In the rows, zero is written as 128.
Named turns come first, each shown by rows before and after it. Which turns, in which order, take the first row of each pair that follows to the second? Write the first one first, as in the answered first pair.
H (before -> after):
146, 149, 121, 134, 134, 104, 103, 115, 101, 129, 114, 163, 134, 114, 129, 109, 99, 110, 130, 123, 118, 107, 110, 119, 137, 109, 117, 124, 145, 120, 134, 89, 148, 131, 108, 97, 114, 146, 116, 138, 106, 176, 95, 111, 137 -> 129, 155, 124, 130, 130, 114, 90, 134, 92, 117, 143, 156, 139, 126, 118, 137, 116, 114, 107, 138, 102, 125, 139, 109, 137, 103, 117, 120, 128, 101, 121, 94, 154, 127, 124, 86, 125, 144, 117, 136, 128, 184, 102, 121, 133
134, 141, 143, 136, 118, 130, 120, 128, 122, 94, 159, 80, 142, 147, 121, 130, 116, 131, 123, 140, 113, 138, 145, 118, 125, 127, 138, 148, 141, 103, 118, 126, 173, 125, 113, 130, 128, 120, 147, 128, 125, 140, 123, 119, 172 -> 137, 142, 145, 145, 123, 112, 122, 106, 120, 119, 120, 102, 127, 137, 123, 95, 100, 117, 144, 124, 120, 127, 125, 129, 135, 128, 149, 132, 147, 135, 120, 125, 161, 115, 105, 143, 115, 137, 138, 131, 101, 129, 119, 112, 168
141, 146, 116, 125, 141, 103, 145, 128, 134, 125, 113, 129, 109, 148, 144, 95, 127, 102, 127, 109, 119, 101, 101, 146, 111, 126, 162, 133, 148, 143, 146, 133, 128, 118, 128, 167, 127, 139, 167, 146, 94, 138, 94, 129, 134 -> 110, 143, 148, 120, 131, 105, 119, 139, 79, 107, 148, 144, 117, 153, 113, 144, 143, 101, 103, 107, 105, 132, 145, 113, 130, 100, 139, 113, 124, 123, 108, 149, 107, 100, 130, 165, 142, 137, 135, 134, 122, 148, 129, 154, 117
146, 129, 113, 139, 104, 163, 140, 128, 152, 103, 172, 103, 177, 124, 118, 98, 149, 123, 148, 119, 108, 117, 136, 86, 136, 165, 90, 142, 181, 121, 155, 139, 151, 154, 143, 115, 97, 105, 148, 142, 126, 141, 102, 94, 152 -> 126, 108, 153, 151, 108, 124, 154, 83, 114, 122, 155, 144, 159, 97, 106, 79, 142, 86, 171, 102, 110, 132, 118, 78, 169, 153, 97, 113, 156, 143, 128, 148, 121, 118, 132, 148, 90, 141, 113, 146, 106, 144, 119, 95, 146
N (before -> after):
119, 120, 132, 137, 137, 144, 124, 121, 141, 131, 139, 129, 106, 149, 153, 93, 117, 116, 105, 111, 111, 92, 159, 143, 122, 94, 125, 125, 131, 151, 138, 153, 134, 159, 134, 126, 105, 81, 148, 135, 138, 135, 128, 121, 129 -> 139, 120, 143, 139, 125, 147, 122, 150, 109, 120, 166, 134, 111, 147, 109, 127, 114, 120, 94, 104, 104, 109, 168, 126, 132, 93, 112, 115, 126, 139, 100, 131, 129, 122, 139, 127, 119, 104, 148, 150, 136, 135, 156, 142, 126
123, 116, 129, 125, 139, 129, 145, 110, 130, 120, 115, 108, 109, 106, 126, 109, 155, 136, 139, 111, 119, 136, 159, 102, 119, 138, 131, 118, 139, 116, 106, 139, 124, 118, 132, 121, 163, 116, 152, 114, 133, 105, 139, 166, 94 -> 122, 117, 121, 130, 137, 116, 144, 101, 130, 119, 104, 113, 114, 120, 140, 86, 138, 106, 137, 102, 102, 112, 148, 122, 123, 132, 143, 122, 160, 129, 135, 134, 136, 129, 129, 139, 127, 126, 165, 137, 109, 109, 127, 147, 118
91, 106, 136, 121, 162, 123, 127, 108, 111, 136, 146, 148, 113, 156, 121, 123, 101, 121, 138, 118, 103, 94, 157, 142, 111, 108, 154, 114, 147, 127, 101, 152, 119, 133, 138, 161, 133, 138, 127, 136, 120, 130, 122, 125, 112 -> 91, 107, 144, 118, 159, 127, 136, 119, 109, 138, 159, 149, 125, 154, 105, 138, 108, 132, 138, 120, 110, 104, 166, 134, 117, 112, 136, 107, 141, 128, 78, 145, 119, 129, 137, 155, 140, 146, 119, 132, 138, 127, 133, 128, 106
J (before -> after):
195, 144, 108, 140, 133, 121, 151, 131, 124, 132, 88, 97, 121, 93, 108, 108, 102, 123, 110, 114, 146, 139, 69, 116, 132, 168, 115, 142, 128, 156, 112, 65, 135, 87, 103, 131, 115, 169, 124, 148, 101, 126, 132, 114, 194 -> 204, 151, 100, 137, 133, 128, 144, 144, 128, 135, 101, 102, 134, 100, 105, 118, 97, 132, 105, 121, 135, 127, 81, 120, 126, 169, 116, 146, 145, 157, 115, 60, 146, 91, 112, 128, 121, 155, 141, 152, 105, 125, 144, 124, 191
85, 87, 155, 125, 162, 135, 132, 160, 127, 177, 133, 156, 149, 101, 128, 109, 121, 114, 128, 145, 132, 127, 148, 124, 118, 135, 171, 97, 137, 116, 78, 150, 127, 123, 159, 125, 172, 117, 146, 119, 140, 113, 120, 141, 97 -> 81, 94, 158, 124, 167, 128, 137, 160, 124, 179, 136, 153, 151, 105, 137, 96, 121, 108, 138, 145, 130, 129, 147, 117, 119, 130, 171, 104, 137, 123, 79, 158, 118, 125, 165, 128, 172, 111, 145, 116, 144, 108, 115, 130, 97
144, 124, 139, 126, 117, 108, 123, 124, 94, 111, 133, 144, 130, 124, 111, 135, 119, 112, 133, 113, 130, 138, 133, 126, 144, 122, 124, 117, 131, 135, 106, 104, 117, 99, 127, 148, 131, 165, 138, 146, 100, 133, 155, 145, 137 -> 148, 133, 135, 120, 115, 115, 133, 150, 108, 109, 141, 130, 136, 130, 113, 140, 120, 127, 119, 120, 120, 123, 145, 125, 128, 130, 128, 126, 147, 129, 106, 92, 123, 100, 128, 150, 143, 149, 156, 152, 109, 131, 155, 150, 139
Now pairs of rows:
Between the rows of a pair lie 2 to 3 turns.
167, 121, 125, 142, 121, 122, 133, 149, 88, 127, 140, 108, 128, 130, 101, 150, 116, 137, 110, 175, 124, 162, 141, 96, 181, 119, 89, 125, 155, 120, 113, 112, 167, 135, 143, 131, 150, 147, 120, 92, 124, 135, 106, 98, 115 -> 181, 128, 107, 143, 118, 135, 133, 152, 115, 136, 134, 94, 130, 125, 110, 138, 105, 139, 118, 175, 129, 155, 129, 112, 180, 124, 79, 137, 169, 112, 138, 109, 173, 143, 155, 126, 146, 136, 133, 99, 128, 127, 91, 95, 129 | H, H, H
145, 154, 136, 120, 134, 166, 137, 134, 133, 125, 133, 79, 135, 146, 128, 160, 150, 142, 127, 126, 112, 146, 165, 123, 123, 167, 112, 153, 152, 153, 134, 111, 134, 122, 145, 131, 124, 105, 139, 113, 169, 123, 130, 147, 115 -> 123, 139, 170, 133, 146, 117, 135, 88, 109, 137, 104, 123, 120, 130, 129, 126, 140, 103, 143, 96, 98, 139, 149, 125, 158, 150, 139, 133, 143, 185, 119, 138, 109, 100, 127, 156, 101, 145, 116, 121, 127, 134, 124, 143, 127 | N, H
124, 139, 114, 139, 128, 150, 125, 138, 144, 123, 138, 113, 144, 146, 146, 131, 126, 147, 113, 149, 118, 128, 117, 135, 104, 131, 123, 134, 147, 117, 158, 131, 154, 149, 136, 118, 119, 111, 143, 134, 136, 132, 103, 122, 141 -> 131, 140, 113, 137, 132, 127, 132, 125, 140, 132, 112, 134, 132, 126, 155, 106, 114, 127, 141, 137, 122, 127, 93, 141, 103, 129, 141, 126, 149, 136, 159, 135, 140, 141, 122, 125, 108, 126, 140, 136, 111, 133, 105, 104, 135 | H, H, H
139, 134, 127, 134, 137, 100, 152, 149, 100, 140, 110, 134, 139, 146, 79, 127, 100, 132, 138, 91, 148, 106, 132, 139, 122, 117, 135, 113, 156, 156, 104, 99, 122, 104, 132, 132, 178, 160, 162, 160, 74, 118, 138, 151, 112 -> 132, 140, 115, 141, 128, 101, 143, 153, 120, 134, 117, 119, 146, 172, 104, 114, 106, 141, 116, 94, 121, 81, 134, 156, 103, 106, 149, 135, 179, 157, 130, 110, 139, 130, 137, 135, 154, 129, 181, 165, 70, 123, 117, 123, 137 | H, N, N
150, 147, 94, 117, 152, 131, 163, 128, 151, 123, 118, 136, 119, 143, 142, 115, 133, 143, 111, 117, 115, 104, 98, 157, 88, 150, 127, 135, 137, 138, 147, 105, 153, 110, 122, 131, 148, 143, 172, 161, 88, 115, 136, 126, 141 -> 135, 139, 101, 105, 148, 136, 155, 151, 128, 115, 133, 135, 129, 148, 122, 133, 137, 152, 99, 124, 100, 101, 124, 145, 85, 144, 124, 129, 140, 132, 120, 99, 153, 101, 126, 137, 157, 118, 182, 164, 107, 116, 153, 138, 139 | H, J, H
95, 149, 142, 127, 153, 116, 107, 77, 116, 171, 98, 165, 117, 126, 153, 91, 122, 140, 151, 120, 155, 159, 117, 121, 114, 135, 175, 118, 160, 137, 134, 169, 109, 132, 120, 137, 124, 141, 128, 110, 148, 142, 123, 130, 115 -> 142, 177, 111, 130, 129, 106, 115, 98, 117, 135, 104, 154, 131, 147, 133, 90, 108, 129, 139, 107, 142, 132, 102, 139, 117, 139, 162, 131, 194, 140, 139, 107, 132, 108, 123, 149, 115, 164, 173, 158, 105, 146, 117, 121, 155 | N, H, H
